J_837: [  4  20   9  12   7 -26 -27   4 -13  17  -4  14  30  36 -13  12 -18  -1
  -7 -25 -28 -68 -10  -9   7 -18  -2 -35  -4   4  -8  27  14   3 -11 -10
  36  16   7  26   5  -1   9 -18 -41]
J_417: [ 13   3 -24 -16   7  26  27   3 -34   3   7 -19 -39   2 -13  16  12   8
   1   4  20  78   7   3  -4   9  -4   6   4   4  11 -17  -5   6  -9  18
   2 -22 -15 -14 -15  -4  -7  12 -41]
J_932: [-13 -14 -18 -26   7  19  48  11   3 -14  -4 -32 -36 -23 -16 -31   6   1
  -2  31  35  61   5  25  -6  16  -1  18  15 -20  -4 -24 -27   1  11   6
 -23 -28 -20 -31  -5 -18  11  24 -41]
J_82: [  12   67   13  -16    7  -28  -53    4  -62   31  -18  -12   52   77
   -8   19  -41    9   -8  -34  -61 -106  -14  -19   -1  -10  -13  -62
    7   36  -27   59   60   36  -62  -27   77   28   21   32    2   27
   20  -41  -41]
key -> tag
[-15] -> J_514
[14] -> J_57
[12] -> J_868
[13] -> J_667
[11] -> J_848
[-16] -> J_989
[7] -> J_378
key J_837 4:  : J_868
order: [-41  12  -7  -4 -15 -14 -15 -22   2  18  -9   6  -5 -17  11   4   4   6
  -4   9  -4   3   7  78  20   4   1   8  12  16 -13   2 -39 -19   7   3
 -34   3  27  26   7 -16 -24   3  13] : J_417

J_892: [ 11  14  70 -75 -63 -38]
J_161: [ 26  26 -32  -9  68  35]
J_935: [ 85  -5  -2   7 -47  30]
J_526: [ 13  11 -69  30 102  51]
J_465: [ -2  -6 -47   7  85  30]
J_145: [ 26 -32  25 -29 -32  -9]
J_344: [ 12  17   4  37 -48   2]
J_404: [ 11  14 -71 -75 -63 -38]
J_695: [-63 -71  11  13 -38 -75]
J_171: [ 26  26 -32  -9 -32 -29]
key -> tag
[-31] -> J_368
[-32] -> J_329
[25] -> J_858
[11] -> J_202
[-71] -> J_34
[26] -> J_582
[-6] -> J_295
key J_171 2:  : J_582
order: [ 14  11 -71 -38 -75 -63] : J_404
find: [ -2  -6 -47   7  85  30] : J_465
order: [ 30  85   7 -47  -6  -2] : J_465
find: [ 12  17   4  37 -48   2] : J_344
find: [-63 -71  11  13 -38 -75] : J_695
order: [-29 -32  -9 -32  26  26] : J_171

J_630: [-19  14  -8  29 -16   9  -9  -1 -21  22   3   3   7  10  14  14 -11   3
  15  -7 -33  11  15  19  39  14  -9   5  15  14  -7  -4 -25]
J_150: [-2 -1 -1  4 -4  1  0 -3 -6  1 -1  0 -1  3  1  1 -4  5  1 -1 -8  1  2  3
  6  3 -3  4  4  6  3 -1 -5]
J_472: [-17  40  -9  28 -54 -12   8 -40 -60 -10 -22 -11 -23  29  18  22 -40  19
 -19 -12  -4   2   1   4  10   3  -2  -1   1   1   2  -1  -5]
J_405: [-24  55 -14  48 -31  13 -17   0 -34  28  -2   6  11  15  29  31 -16 -15
  14 -12 -34  13  13  28  70  19 -11  -8  16  14   3 -10 -37]
J_333: [-34  -5 -12  37 -41  -1   4 -30 -60  17 -10  -8 -10  28  13  14 -40  43
  10 -12 -77  13  25  33  60  42 -26  49  42  56  22 -14 -57]
J_735: [-17  40  -9  28 -54 -12   8 -40 -60 -10 -22 -11 -23  29  18  22 -40  19
 -19 -12 -40   1   4  27  57  36 -21  34  31  46  60 -21 -49]
order: [-37 -10   3  14  16  -8 -11  19  70  28  13  13 -34 -12  14 -15 -16  31
  29  15  11   6  -2  28 -34   0 -17  13 -31  48 -14  55 -24] : J_405
key -> tag
[-11] -> J_469
[-10] -> J_362
[6] -> J_170
[7] -> J_425
[19] -> J_861
[-7] -> J_538
key J_630 13:  : J_425
find: [-24  55 -14  48 -31  13 -17   0 -34  28  -2   6  11  15  29  31 -16 -15
  14 -12 -34  13  13  28  70  19 -11  -8  16  14   3 -10 -37] : J_405
find: [-34  -5 -12  37 -41  -1   4 -30 -60  17 -10  -8 -10  28  13  14 -40  43
  10 -12 -77  13  25  33  60  42 -26  49  42  56  22 -14 -57] : J_333

J_661: [ -1  12  -1  -1   0  -4   3  -3  -1   0 -68  -3   3   3]
J_591: [  1 -10 -11 -12   3  -6 -15   7   2  -1  -7  19   7 -68]
J_733: [  1  -2   2   3   7 -14  15 -10 -10  -6 -68  -5   8  -2]
J_936: [-13   3 -13  -8 -39  80 -89  58  58  21 -68  22 -45  -4]
J_310: [-13   3  58  58  22 -13 -89 -45  -4  -8 -39  79 -68  21]
order: [-89 -68 -45 -39 -13 -13  -8  -4   3  21  22  58  58  79] : J_310
order: [-45  -4 -13   3 -13  -8 -39  80 -89  58  58  21 -68  22] : J_936

J_720: [ 60  21 -51 -51   7  50  59  17  15  51]
J_40: [-15   8 -18  37  62 -94  26  33 -36 -26]
J_691: [ 61  20 -54 -54  10  50  58  15  15  47]
J_32: [-16  17 -56  11  25 -83  22  42 -61 -37]
J_259: [  8 -94 -17 -15 -26  62  37  26 -36  33]
J_838: [ 46 -11 -14 -97  35  24  54  26 -18 -30]
J_300: [ 15 -15  21  36  65 -63 -84   9 -19  23]
J_770: [-15   8 -18  37  62 -94  26  33 -20 -34]
J_993: [ 13 -15  21  35  67 -67 -79  12 -16  24]
key -> tag
[24] -> J_552
[-50] -> J_74
[49] -> J_379
[-51] -> J_613
[23] -> J_56
[50] -> J_13
key J_720 6:  : J_13
find: [  8 -94 -17 -15 -26  62  37  26 -36  33] : J_259
order: [-26 -36  33  26 -94  62  37 -18   8 -15] : J_40
order: [ 50  59  17  15  51  60  21 -51 -51   7] : J_720
find: [ 61  20 -54 -54  10  50  58  15  15  47] : J_691

J_279: [-54  -5 -57 -81]
J_486: [ 23 -15 -12  40]
J_828: [-14  38   5  13]
J_940: [-12 -15  23  39]
tags:
[40] -> J_99
[-82] -> J_19
[-53] -> J_557
[-81] -> J_132
[-54] -> J_456
key J_279 4:  : J_132
find: [-14  38   5  13] : J_828
find: [-12 -15  23  39] : J_940
order: [-15 -12  23  39] : J_940
find: [ 23 -15 -12  40] : J_486
order: [ 23  39 -12 -15] : J_940

J_856: [-29  22  21 -50 -50  45 -60 -49 -61]
J_801: [  41  -81   39  -69  -72  -74   -4 -100  -75]
J_500: [-45  26  -7 -45 -48  33 -52 -44 -36]
J_904: [ -69   39   -4  -74  -72   56 -100  -72  -75]
J_933: [-32  23  17 -50 -50  44 -59 -49 -57]
J_587: [ 32 -44 -48  -7 -45  26 -45 -52 -36]
J_769: [-27  15  -5 -27 -29  19 -34 -26 -23]
J_744: [ -69   39   -4  -74  -80   56 -100  -72  -75]
J_546: [ -69   39   -4  -74  -80   41 -100  -72  -75]
key -> tag
[17] -> J_621
[-32] -> J_633
[-57] -> J_338
[-69] -> J_460
key J_933 1:  : J_633
order: [-36 -45  26  -7 -45 -48  33 -52 -44] : J_500
find: [ -69   39   -4  -74  -80   41 -100  -72  -75] : J_546
find: [ 32 -44 -48  -7 -45  26 -45 -52 -36] : J_587
order: [ -75  -69   39   -4  -74  -80   56 -100  -72] : J_744
order: [ -75  -69   39   -4  -74  -80   41 -100  -72] : J_546
order: [-34 -29 -27 -27 -26 -23  -5  15  19] : J_769

